Each path below is one point turned by a fixed rotation once a step. After each direction that follows a path, write how fast that rotation turns it, in degrees each step (0 if it stays still).
Each turn is a multiple of 5 degrees from 10 to 175, or 0.
Each row of a path follows its step; steps can be skipped.
path 1
step 0: [ 15.2 -34.8 -11.2  17.0  -1.6 -41.5   1.6   0.8  14.7  -9.7  40.2  40.1
 -14.0 -20.6  -6.0  16.6 -28.3  10.0   0.7  -4.1 -12.7  -8.2 -13.4 -35.0
  -4.7  10.5   7.5]
step 1: [-13.4 -29.0  20.0 -24.7 -24.3  27.9   6.5  22.4  -8.3  16.4  -1.9  39.6
 -31.2  19.0 -17.2  -5.2   7.5 -24.7 -21.2   7.4   1.9 -13.0   4.9 -25.3
   9.9 -29.3  20.0]
step 2: [ 14.9 -25.9 -22.5   4.4   7.0  25.8  10.7  16.9  -2.1 -26.8  -9.1  14.5
  33.4  -5.0  10.4  11.8   4.7   9.6 -24.5  -1.3  17.4 -13.5  -3.9   3.2
   9.6  27.5  63.2]
step 3: [ 19.1   5.6  28.2 -33.4  -1.6   9.3  -1.0  -6.7  14.4 -12.2 -36.9   9.3
 -28.7  -5.1  -3.9 -17.9 -18.6  28.7 -34.2  20.3  31.7  -5.7 -25.2  20.5
 -17.9  11.9  -4.8]
step 4: [ 42.0 -28.1 -11.1  -7.3  -6.2 -40.0  -4.1  18.4  26.5 -10.7  31.9  12.2
  17.6   2.6  -2.8  -0.3  13.8   7.4  24.3  12.2  30.9 -13.1 -32.7  -5.4
 -24.4   5.1  -7.7]
step 5: [ -5.2 -26.5  19.8   3.6  23.5  26.4   0.5 -13.4   1.1  30.7  13.1  24.3
 -43.9  -4.9 -13.1  26.7  10.9   9.5   7.3  11.8  31.2 -18.3  -5.1 -30.6
  -6.9 -29.3  -3.3]
step 6: [ -5.2 -26.6  -3.1 -21.2  -9.0  14.7  21.0   5.2  -6.8 -13.6   9.3  -2.1
  42.0 -18.0 -34.2  31.4  -0.4 -12.5   0.2   7.8  26.3  27.7   6.4  -9.0
  -3.3 -14.2  47.1]
step 7: [ 33.1   6.5   9.4 -35.1  25.8  16.7  -0.1  -8.2 -18.1   8.2  -0.2  -2.1
 -38.4  -9.7  -8.8 -19.3 -22.0  19.7  -7.6 -14.3  22.1   3.7  14.7  30.8
  -7.5  14.6  43.4]
step 8: [ 30.4 -17.8  -7.5  -1.6 -12.8 -49.9  50.7  20.0 -16.3  -1.3  -8.8   6.3
   3.7  11.1  -5.9  -4.8 -19.0   7.0   4.1  15.5  28.9  10.6  -1.7  -3.1
 -30.3  26.5 -12.5]
step 9: [ 16.8 -23.9  17.1   7.6  20.7 -19.4 -16.6   2.6   6.1  31.4   7.9  42.0
 -22.7  -8.0  -1.1  -7.4  39.3  -1.4 -21.9 -23.4  35.1   5.2  24.7 -10.6
  -4.9 -10.4 -18.0]
step 10: [ -9.3 -18.6   4.7  -1.6  17.5  36.3   3.4  26.7 -14.2 -21.5 -12.1   7.8
  31.1   2.0 -14.6  12.6   8.1 -24.6  21.7  23.9  44.7   2.8  31.2 -30.0
  -4.4   8.8  -5.7]
[-15.3   7.6  -6.4  -0.3  -3.3   0.5  -7.5  12.0   9.3   2.4  11.6  -5.1
   0.9  -7.2  -1.1   7.2  -9.5   1.2  -3.4  -6.8  19.1 -12.5   3.0   1.8
  -3.6  -0.7 -11.6] | 65
[ 11.3  -4.5  10.7  -2.0   0.5   3.9   2.4   0.8  -1.5  -6.0  14.1   4.8
   0.5   0.3   1.3  -5.4  -2.3   1.7 -14.2   8.0  11.7  -1.7   7.8 -14.2
 -19.4   0.7  10.0] | 0
[-14.5  -2.8  -0.7  -5.4   1.4  -5.1 -10.4  -2.6  -0.8 -15.8   8.9   8.1
   0.0  17.4   3.9   2.5  -2.7   3.4 -10.6   7.2 -15.6  -5.6   8.0   1.5
   5.5   6.9  -4.9] | 20
[  2.2 -14.3  -9.3  -7.8 -13.0   4.9   4.7 -10.3  -3.3  -3.5  -3.6  -4.4
  15.5   7.0   7.9  -7.1 -14.0   0.6   8.7  -1.4   8.2   0.2   3.2 -10.9
   5.7  -1.7  -9.6] | 175
[  0.3   4.3  -1.3 -17.1  11.2  -9.2  -0.1  -3.2 -12.9   5.1   1.4  -9.8
  -0.7  11.6   2.2  17.1   7.9   5.2   1.4  -8.0   9.0  13.1   3.9  -4.3
  -5.2   2.3  -2.7] | 25
[ -0.7  -2.4   3.7  -1.4  14.4   1.2 -13.3 -12.3   6.5  -6.7   9.2  -8.2
   1.3  -8.7  -7.7   5.5  -2.8  -7.0  14.1  15.5  -2.3   2.6  -7.0  -7.9
  -0.9 -11.1  -5.1] | 60
